One vector is turned by the same rotation once a tick. Each row is the vector after some number of ticks, and that number follows the row.
The counts run from 0 to 697.
[157 103 151 145 156 178 138 143 157 148 117 125  69 128 138 157 132 128
 101 161 146 191  89 121 141 190 107 138 135 150 129 127 120]
486
[119 132 124 131  78 120 112 113 141 122  85 108 108 114  93 147 178 146
 128 101 106 155  91 120 117 168 150 167 140 178  82 133 142]
250
[177 130 104 132 116  95 136 168 167 150  99 154  77 129  67 157 128 128
 103  78  92 144 114 133 114 133 141 142 123 113  85 121 121]
157
[142 130 126 101  97 151 141 109 163 131 112 116  99 122 158 110 137  94
 125 118 146  97 124 124 149 132 100 157 177 194  91 176 129]
423
[100 117  71 140 152 151 159 161 126 109  88 101  68 128 162 139 153 107
 106 125  87 141 115 109 123 127 137 139 161 173 135 156 104]
184
[136 130 115  68 112 143 131 122 120 123 168  93 115 139 163 127  76  92
 105 132 160  94 167 125 160 170 121 111 161 157 122 156 115]
597
[126  89 142 119 118 128 153 170 143 118 109 131 146 122 157 125 110  89
 116 108  63 137 193 136 146 160 116 123 174 155 121 151  82]
431
[116 148 124  94  99 186  92 140 144  97 114 103 149 101 175 137 123 163
 121 108  85 174 141 112 132 149 108 104 101 103 134  98 118]
38
[ 96 110 111  70  77 109 131 123  99 107 116  98  99 159 146 169 137 156
 131 123 115 173 159 119  94 132 114 136  88 140 117 129  87]
348
[113 116 113  92 107 133 119 174 130 106  98 147 175 161 135 128 124 138
 121 111  80 143 193 112 117 165 128  94 147 126 119 141  99]
674
[130 125 125 134 145 176 111 122 128 108 148  78 114  89 172 115 171 140
 136 175 133 107 136 117  98 109 158  80 149 138 138 152  72]
273
[108 165 111 120 193 155 152  96 107  90 102  95  97 141 140 101 120 105
 111 136 138 169 118 155 127  88  81 115 105 115 130 148 149]
210
[134 178  97  93 103 148  94  95 132 124 156  79  77  98 165 122 135 140
 143 137 152 118 121 120 139  71 114 117  93 104 121 122 130]
450
[115 163 167 145 115 114  79  51 123 108 149 124 162 129 110 103 133 131
 144 148 141 150 140 141 124 147 103 107 106 119 118 131 181]
139
[ 95 176  76 115 107 112 141  99  80 122 142  82  90 105 141 128 116 115
 141 110 127  72 146 149 126  96 155 129 160 155 114 142 122]
357
[117 133 132  94 101  98 106 106 103  98 129 112 125 147 117 142 110 138
 118 115 113 197 152 139 132 137  77 118  58  92 128 115 141]
619
[ 69 136 100 162 129 154 183 124 102 129 100 128  74 152 142 159 120 141
 133 120 115 124  80 126 105 147 137 153 145 170 149 147 131]
659
[112 170 138 115  99 123 135  89 110 123 130 130  95 143 112 150  75 148
 135 101 128 158  95 164 123 143  97 145  71 104 124 116 166]
144
[100 136  65  75  92 116 130 134 124 109 142 115 114 151 177 166  81 133
 133 106 117 130 157 103 128 185 131 140 139 156 158 137 118]
594
[156 185 104 164 112 104 126 116 182 154 112 145  80  98 112 125 129 125
 149  94 125 114 102 136 128 100 131 158 160 147 100 128 170]
153
[107 135 125 144  93 123 113  84 120 136 148 116  86 145 110 162 162 177
 152 168 178 114  99 108  80 151 157 126 131 155 133 131 131]
654
[143 133 104 108 148 193 155 157 141 133 151  96 106 111 166 115  70  69
 101 123 139  99 150 134 175 122 103 110 146 122 139 115 123]
121
[149 142 121 132 145 119 144 113 156 114 113 155  85 149  90 157 113 177
 123 120 135 143  89 153  55 112 116 123  89 100 107 149 118]
238
[161  93 164 105  71 169  98 142 182 133 120 143 146 112 149 132 160 162
 138 131 122 117 133 100 104 141 127 110 138 130 104 122  81]
339
[148 156 138 159 165 123 137 141 123 130 160 145  94 108 149 112  62 125
 145 128 104 130 151 163 111  92 124  86 113  78 151 125  91]
540
[169 173 120 100 125 145  95 131 154 143 150  95  91 103 154 141 100 131
 116 128 136 185 141 140 178 156 108 134 127  99 117  87 138]
216
[119  98 126 144 104  90 147 121 126 147 118 131  60 149 104 192 137 155
 140 133 122 192 120 131  96 142 118 156  84 129 145 104 128]
77
[107 174 127 125 127 115  94 137 120  99  87 127 155 151 119 106 160 142
 144 119  77 166 174 132 128  99 105 101  95  75 101 124 140]
373
[106 122  82 133 134  85 154 105  98 109 122  86 100 128 112 153 109  64
 111 112 116 149 173 144 126 103  92 132  97 123 155 107 158]
48
[105 132 140 163 146 133 135  60  95 105 135  98 119 126  92 144 110 103
 113 145 140 153  90 150  91 134 107 110  70 117 140 127 172]
142
[126 125  83  74 109 153 131 185 125 129 104 100  76 139 152 153 128 119
 103 105  98 151 142 109 168 161 133 144 144 135  96 147  97]
186
[128 121 102  69 109 131 142 166 124 111 128 141 108 169 137 140  95 155
 122 117 103  92 139 125  91 130 148  87 110 101 110 173  66]
267
[122 118 121 114 112 187 113 129 132 117 122  79 138  74 177 151 136 145
 126 129 117 160 149 110 117 122 108 106 108 109 162  75 113]
39
[130 142 141 150 164 128 121 128 116 110 104 110 145 123 103  97 165  98
 127 146 106 133 177 150 129  55 105  91 126  96 111 125 116]
371
[122 144 147 165  72 110 104 106 149 177 143 155 100 140 140 155 143 150
 173 132 132 165 129 116 153 136 111 161 123 133 139  72 170]
556
[117 159 146  93  98 159 105 115 119 115 162 138 154 164 165 115  85 148
 148 148 152 103 172 132 145 116 103  84 110  88 134 122 119]
203
[136 106 178 132  88 108 119 123 130 150 137 160 104 169 118 167 121 188
 158 159 145 172 143 140 105 167 117 129 107 111 119 124  93]
649
